One turn or mirror swaps these rows in pairs. Which row does each one swap with?
Giki: [ 10  19 -15   2  44  -4  27  13  26   3 -20  -9   3   5   3  21  24   6
  14   1]
govuf: [ 20   4  -9   2  22  -1  26   9   9  16 -21  15 -23  30  20  24  21  16
  32 -18]
zam: [ 27   7  -6  12  -4   1  -2 -17  22 -15 -18  -4   0  33  18   3  15 -22
  15  12]
Fal: [ 25  10  19  -5  11  -7 -39   8  15 -26 -17  10  -5  29  20  -5  30  -8
  26  -3]
zofer: [ 12   1 -13 -12  18   0  -4   0  28 -30 -34  15  -3  32  25   2  42 -28
  22   9]
setin: [  2  19  17 -26  12 -28  -1   7  22  21  -3  -8 -19  29 -11   3  37   5
  30 -30]
Tosi: [  7  18   2  -2  43 -14  22  29  22 -10 -15  -7 -19  -5   2   6  34   5
  17   5]
luko: [  9 -12  -7 -15  21  -8  33  10  25  25 -27  22 -22  40   5 -17  35  -1
  19   5]
givu: [  8   2 -13 -35  12 -13  17   9  30  30   1  15  -8  44  -5   2  17  15
  20  -5]
bive: [ 23  14  15  -8   7  -7 -37  16  22 -22  -2  14  -7  28  15  -5  41  -4
  30   4]
desu: [ 24  16  13   5  15 -24  22  19  13 -14   0  -4   1  18  15   4  -8   7
  18  -9]
kugi: [ 23   1  -8   1   1  10  -4 -17  29 -20 -28   3  -1  33  20   7  31 -20
  13  16]
kep: [ 10  15  15 -21  16 -28   0   3 -18  -3 -29  -3   6  39  -7  15  36 -13
  10  -9]
degin: [  1  -2  28   4  39  -6   0  -6   8  -9 -20  -3  10  10  -3 -17  41  -7
  45  17]
lafa: [ -3 -11   3 -30  23 -19   7  17 -12  -2 -31   4 -19  36  -3   2  48  -4
  13  -2]
seb: [ -8  12   7 -15  16  -6 -26   9  16  33  -2   0 -22  18 -17  12  29   9
  31   2]
Tav: [ 14  18  14   7  28  -9  26  23  18  -7 -11  -1  -3  15  18  -1 -12   5
  16  -1]
ranab: [ 25  16  11   8  13 -19  20  17   7 -14  -2  -3  -9  18   8   2 -11   4
  18 -11]
Muv: [ -1  -4  -5 -36   7 -17  17  -1  19  21 -12   4  -9  54 -12   8  18   5
  12   8]
gisoz: [ 13 -13   3  12  28   7 -12  -1  12  11  -9  14 -12  38  14  -8  37  24
  40  26]
sime: [  5  14  20 -24  11 -27  -3  11  19  18  -1  -3 -15  23 -10   9  32   9
  32 -33]
Rane: [  3  11   8 -26   7 -30  -4   5 -19  -3 -25   0   3  37  -9  11  40  -7
  13 -14]
Kam: [ 18   2 -16 -15   9  11  -8  -4  27 -26 -29  10   0  36  18   5  33 -28
  21   6]
baset: [  3   0  -7 -36  15 -10  22   0  19  25 -12   6 -12  52 -18   2  13   1
  13   2]
vinup: [  2  -2   5 -29  13 -25   6  13 -19  -2 -28   1  -5  36  -8  12  44  -9
  12  -6]
tel: [ 14  25 -10  10  22  -3   8  23   5   2 -19  11 -23  41  38   4  30   7
  31 -21]
bod: [ 31   6   8   6   3 -24  15  10   3  -5   6  -1 -13  25  13   4   3  21
  27 -14]
piro: [ 10  18  -9  -3  50  -2  21  12  26   5 -26 -10   7  11   2  26  22  -4
   7  -1]
kap: [ 11  19  -7  -3  45  -9  28  22  26  -4 -17 -12  -5   2   2  15  26   2
  13   0]
rizo: [ 35  11   0  15  -3  -1   0 -19  24 -13 -14  -6  -4  29  20   6  14 -13
  12   4]
rudo: [  9   2 -13 -30  17 -15   9  12  42  23   7  22 -11  46   0  -2  19  19
  24  -1]
Sodof: [ 20  -1  -7   5  21   2  23  10   6  13 -24  17 -22  23  21  26  15  17
  31 -17]
Kaso: [ -4   1   7 -37   5 -15   9  -2  11  15 -20  -7 -16  60 -10   1  17  -4
   6   7]
torif: [ 13  14   4 -14  17 -11 -32  21  40 -13   3  20  -9  29  20 -14  39   3
  31  -1]
Vodo: [  7  -9  -3   6  44  13  -7   5  25  14  -9  11   0  43  14 -11  46  12
  38  22]
tal: [ 22  -5  23   1   4 -27   1  16  16  -8  -6  -3 -24   1   0 -15  16  -4
  18 -11]
Buf: [ 28   1  11  10   6 -25   6  10   3  -7   8   5 -14  33  13   3   8  29
  31  -4]
mufuf: [  5   6   2   0  49  15  -6  -1  34  19 -20   8   1  41   8 -10  42  11
  35  24]
zaga: [ -3   9  10  -8  23  -3   4  -4  25  23  -6  13  33  35  -3 -23  18 -18
  27   7]
pasi: [ -6   1  22   3  38 -11  -3  -6  13  -1 -12  -5  14  12 -10 -15  37  -9
  40  22]
sosuz: [ -6   7  22  -4  28  -6  -2  -4  19  10  -7   5  34  24   2 -26  27 -17
  30   8]
fakif: [  5  -5  10   1  45  11 -13   3  28  16 -20  10   8  44   7 -11  42   6
  34  29]
fab: [ 10   0  -8 -24  21   6  -3  -1  33 -25 -35  12  -5  28  17   2  47 -23
  24   7]
Besa: [  1  10  11 -14  21  -5   2  -6  26  30  -7  17  30  35  -6 -20  20 -13
  23   2]
Rof: [ -2   8  22   4  36  -3   1  -6  14   3  -6  -5  21  20  -7 -19  33 -10
  43  16]
kifoz: [ 24   9  17  -2  15  -6 -38  14  29 -25 -19  10  -4  31  22  -5  35 -13
  24   6]

bod swaps with givu
kap swaps with vinup
Kam swaps with Rof
kifoz swaps with fakif
Besa swaps with rizo
Tav swaps with Kaso

One turn or mirror swaps these rows in pairs. Which row does each one swap with?
Pame: [-21  23   9  15   5  -3  -5  14   3 -34  22  20   7 -17  -9  11  29  -2
 -20 -19 -36 -31 -32   4 -13 -10  13  -5]
ruv: [ -9  12   6  31  13   0  -4  -1   2 -19  15  11  12 -15 -18  -7  21 -18
  19  14 -22 -12 -16 -22  -2  13  19 -18]
tage: [ 17  26  -4  -2  -4 -15  25   6  -5 -25  39 -14  -3  -7  -9   1   8 -25
   7  20 -15  -6  15  -4  15  -4   2   7]
rus: [  2  19  11  27  -1 -28   5   5  -4 -15  30   6   4 -20   1   6  28 -19
 -20  -4  -3 -43  -6 -35 -21  -8   3  15]
nen: [  4  34  -8  28   7 -10 -21   2   8 -16  25   6   5  11   9  -6  33 -14
 -31   3  11 -28  -9   0  -5  -4   3   6]
fotu: [ 13  38  -4  15  22   4  11  14  -4  -9  44 -26   3 -24   7  -2  -2 -31
 -17 -10 -12  -4  -7 -10  27 -12  17  -3]
pamup: [-14  15  11 -11  -7   9  -6   4  -2   4  57  16  22 -14   1 -29  18 -19
   5  11 -11 -33 -30  13 -19 -15   7  20]
pid: [-14  10 -18   8 -20  -1  34  12   9  -2  28   2  34 -31 -17 -32  19  11
 -14 -31  -6 -24   8  -1  15 -26   1  -9]
pevi: [  3  53   4  12 -14 -10  34  28 -15 -15  31   5  15  -3 -25 -17   5 -25
 -15 -21 -15 -38   5  27  -6 -25   0  21]
papuz: [ -6  24  -9  23  -2  20  23  30   6 -27  25  33  16 -24 -13 -47  23 -38
   5 -19 -10 -23 -15   4  -2 -33  18  -6]
vovub: [ -1  37 -18  13  20   2  20   5  -3  12  33 -16   3 -28   0   0   4 -37
 -13  -7   4  -7  -9  -4  20 -17  37   0]
lesa: [-21  21  11  14   3  24  28  17 -29 -11  42   6   7 -32 -19 -43  19  -6
   7 -20 -10  -4   5   2   0 -10  10  -2]
depel: [  2  29 -14  29   5 -13 -14  -4  15 -20  12  10   6   7   5  -7  38 -17
 -32  -4   9 -32  -5  -6  -3  -5   5   4]
Kug: [  2  19   0  32   9  -1   8  -2  13 -13  12  13  16  -3 -24 -13  19 -14
  26  15  -4  -9   1 -23   3   7  23 -14]
sok: [ -4  37 -18  -2  11  21  17  -8  21 -21  10   3  38  -3  -4 -16   0  -3
   1 -16 -32  -5 -10 -11 -12  -9  14 -15]
dumor: [  3  27  16 -13  -5 -15  20  36 -15  -9  41   7  13 -21 -17 -13  35  -6
 -14 -26 -21 -37 -27   4 -18  -9   4  20]
sagim: [ -1  23   2  25  -1   9   5  33  10  -8  22  35  33 -23  -6 -34  20 -49
  -2 -19  -4 -24 -27   0   5 -28  21   5]
Lesu: [ -1   3   0   9 -22  -8  20  23  -3  -5  45   0  32 -32   8 -32  27  11
  -4 -19 -15  -3 -22 -19   4 -14  -8   0]
raba: [ -9  44 -20  -3  13  17   5  -7  24 -19  10  13  31   1  -4 -11   6   3
  -5  -9 -17  -7 -10 -12 -15  -8  23 -23]
Guz: [ -4  53   4  11  -8  -4  37  25 -17 -11  24   5  14  -2 -23 -19   7 -22
 -23 -28 -16 -35   2  28  -4 -27   9  15]
pozed: [  5  42 -16  17  21   1  18   2  -6  10  29 -14  -2 -28  -1  -4   1 -33
 -15  -7   3  -7  -3  -3  19 -20  37  -2]
Kas: [  3  18  -6  -9  -2 -28  10   7   6 -12  48  -8   5 -19  -5  13   5 -33
  13   8 -22 -13   9  -6  10 -11  -2  10]
Fidub: [ -5  13  -6  -3   8 -21   8  11  13  -7  33  -8  16 -23 -18  27   5 -26
   6  -9 -22 -20   4  -4  14 -24  -2  12]
duvu: [-14  15  15   7  -1  12  37  19 -26  -1  30   0   7 -33 -20 -35  25  -2
  17  -5 -12  -8  11   2  -3 -19  18  13]
Bura: [ 19  25   4   9  24   0  13  20  13 -34  35 -24   5 -12  21 -17   5 -16
 -17 -10 -15 -12   1  -6  23 -19  15   9]
tus: [ -9  26   6  11  -6 -18  32   8   6   5   3  -3   6 -23  -5   1  31  13
   1  -9 -18 -28  13  13 -11 -27  24  25]
luf: [  9  31  13  19 -10   7   9  34   9  11  28  24  47 -15   3 -36  16 -33
   6   0   3 -27 -26   4   3 -17  22  15]
pavet: [  8  35 -14  -9   9  20  19   0  18  -9  19   2  29   6 -11 -15  -8   1
   3  -4 -33  -4 -15 -11 -13  -5  26 -13]
ponez: [-10  22   3  11  -8 -20  33   4   5   9   4  -5   5 -19  -4  -1  24   7
  -5  -7 -12 -36  13   5 -14 -28  26  28]
Vifom: [ 17  31   6  12  22   9   9  23   0 -16  37 -24   7 -16  12 -10  -2 -28
 -14  -6 -10  -5  -6 -10  29 -12  19   7]
Lok: [ 19  29  -6  -7   7   7  26   4  12  -1  23  -6  25   2  -5 -10  -6   2
   7   6 -35  -6 -23 -16 -13   4  22  -3]
bivo: [ 14  39  -6   0  -4   0  25  10  -8 -36  33  -2  -5   1  -9 -10   4 -24
  14  20 -17  -1  14   3   5   1  10  -4]
retad: [ -5  58  -1   7 -12  -6  38  18 -17 -17  26   8  13  -8 -27 -18   9 -19
 -23 -23 -12 -35   0  28  -9 -27   8  15]
patim: [-13  23  17  -5  -4  16 -13   6  -9   1  48  24  15 -12   2 -21  22 -21
   7  11  -9 -35 -25  14 -14 -10  -7  19]
nafi: [ -7  46 -16  -1  10  17   6  -6  21 -17  15  13  34   0  -2 -12  -2  -2
   0 -14 -26  -2 -10  -8 -16  -4  24 -18]
Tem: [ -8  24   0  18  -1  11   9  33  12  -8  26  29  35 -23  -4 -30  20 -52
   0 -16  -2 -22 -32  -4   4 -29  24   9]
tes: [  5  40  17  21 -15  -9  19  24  -1   4  32  22  52 -18  10 -26   6 -13
  -6   7  -2 -32 -26  19   4  -5  25  -2]
senod: [ -4  26   8  24   3 -23   7  -7  -5 -11  39   4   1 -22  -8  12  17 -14
 -27   4  -2 -40 -16 -35 -12 -13   0   5]
Moni: [  1  38 -29  27  14   1  22  -4  -2   4  25   3  -5 -26  -1  -9  15 -20
  -7   5  10  -8   5  -2  11 -10  37 -23]
Dif: [ -7   0 -16  10 -18  -2  21   5   6  -5  38  -1  35 -34  -4 -28  24  10
 -13 -25  -8 -11  -9 -14  12 -19 -11 -13]
vub: [ -1  11  -8  35 -21  -7  10  -5  -3 -11  32  15  13  -8   7 -43  29 -10
   9  24  11 -28 -12   6   0   2   7  -7]
loso: [ -7  34 -22  27  12   2  -9  -9  23 -22   8  12  16   1   7  -6  25 -12
 -33  -9   8 -22  -4  -6  -8 -13   4 -10]
gab: [  7  25  -1  -3  -1 -20  11   2   0  -7  40 -10  -1 -18 -12  13   6 -31
  18   7 -18 -22  11   0  15 -11 -11  15]
sugin: [ -9   4 -11  14 -27  -7  19  13   4   0  38   1  37 -34  -1 -33  26  12
  -7 -25  -7  -7  -5 -14  11 -19  -4 -10]
bibar: [ -5  15 -17   0  21   1 -10  24   9  -3  49   7  10 -11  -7 -10   9  14
 -24 -27 -20 -38 -22  13  -3  -9   5 -13]
Vukup: [  8  36  21  23 -14   1  11  33   0   9  29  14  49 -20   8 -30   7 -29
   4  -1   2 -23 -28   8  13  -8  21   7]
furef: [  6  40  10 -18   8 -12  19  28  -3  -5  28  17  10 -10 -19 -16  37 -16
   3 -25 -17 -35  -9  12 -24  -3  18  32]
Rufov: [ 11  25 -13  22  19   1 -14  17   8  -3  40  -4  -2  10   3 -21  27   1
 -31  -6  -1 -38 -14  17  -2  -2   6  -2]
kifuf: [  4  58   2  24 -15 -23  28  36  -4 -15  30  12  24  -3  -6  -9  -2 -19
  -3  -9 -11 -28   9   8 -15 -36  -7   5]
sela: [ -9  22  14  10 -19  10   0   6 -10 -13  49  16  21 -12   5 -45  27 -19
   6  12  -8 -29 -28  14 -17   5   0  10]
lib: [  2  38 -10   0  -5  11  30  22 -14 -47  37  17  -1  -8 -14 -27   5 -23
  14  -4 -27  -3   0  17  -4 -15  11  -8]
Fimas: [-25  20   9  -6   5  14 -10   3   2  17  38  15  32 -21   2 -14  17 -13
   1  -5  -9 -36 -25  14 -24 -21   9  21]
sune: [  9  45  16 -10   8 -12  22  22 -14  -9  36   8   2 -11 -26  -6  31  -8
  -4 -19 -15 -38 -18  11 -25  -7  26  24]
rabu: [ -3  25 -10  16  -4  23  19  35  10 -20  25  32  19 -30 -13 -46  20 -36
   3 -19  -5 -14 -19  -5  -1 -28  25  -7]
tapuf: [  6  39 -16 -16   8  17  23  -3  18  -6  15   5  37   2  -9 -16   0   1
   9  -7 -26  -4 -14  -7 -19  -7  20 -11]
zefi: [ 13  36   2  -1  25 -17  19  12   9  -5  12  12   3   0 -27 -13  26 -10
   5  -7  -2 -44   4   1 -18   0  32  23]
fuzir: [ -8   7 -16   8 -20   3  27   3   7   6  29   5  43 -28 -12 -27  26  19
 -14 -21   0 -12  -5   0  18 -21   4 -11]
pes: [ -8  45 -13   9 -11  -1  41  18   0  -9  19  11  24 -14 -32 -22  13  -9
 -22 -30  -5 -32   3  33   2 -30   8   5]
fibu: [ -6  16   4  24 -27   7   7   5 -10 -15  46  12  10 -14   2 -53  29 -14
   4  14   2 -30 -14  12  -2   4  -2   0]
Vades: [  2  33  -6  34   8 -15 -17   0  13 -15  14   6   9  12   7  -5  35 -16
 -30  -4  11 -28 -11  -6   0  -8   8   1]
tezus: [  1  10 -18  35 -18  -6  10 -12   1  -4  32   9   3 -11   7 -38  26  -7
   3  24  13 -25  -2   2   2   0  14  -9]
zivas: [-21  17  13  24   6   2  -2   8   2 -30  16  19   8 -19  -7   9  26   1
 -23 -12 -40 -34 -27   2 -14 -11  11  -5]
rigoz: [ -9   3 -16  12 -22   0  28   9  10   1  34   2  33 -28 -14 -32  20  15
 -16 -27  -3 -18   5  -2  21 -26   3  -4]
Dodom: [ -3  39 -12  11  -4 -27  19  21  21   4  22  11  32 -12   3  -6  -6   3
   8 -10  -7 -32   9 -10 -23 -40   4   6]
zovi: [-21  31  14  26   6 -18   9  11 -23 -26  43  18   6 -37 -12  -9  22 -11
 -26 -19   1 -36 -10 -18 -14 -16  -4  -1]
tevi: [  5  37 -10  -1   2   9  33  18 -18 -45  36   4  -7  -2  -8 -24   3 -20
  10   3 -25  -2   5  15   1  -9   9  -6]
zusos: [  2  35 -29  22   9   4  23  -2   5   8  25  -3  -1 -32  -4 -14   7 -24
  -6   1   7  -7  -1 -11  12  -8  38 -22]
pude: [ 10  31   6  10   5 -27  10  -2   4  -2  21  -9   6  -8   3  11  17 -11
 -12   7 -11 -37 -14 -34 -25  -5   8  14]

pes swaps with loso
pude swaps with dumor
Bura swaps with tes
ponez swaps with Pame
Dif swaps with tapuf
Lok swaps with Lesu
duvu swaps with ruv
tevi swaps with vub
tage swaps with sela
kifuf swaps with Rufov
sugin swaps with pavet
lib swaps with tezus

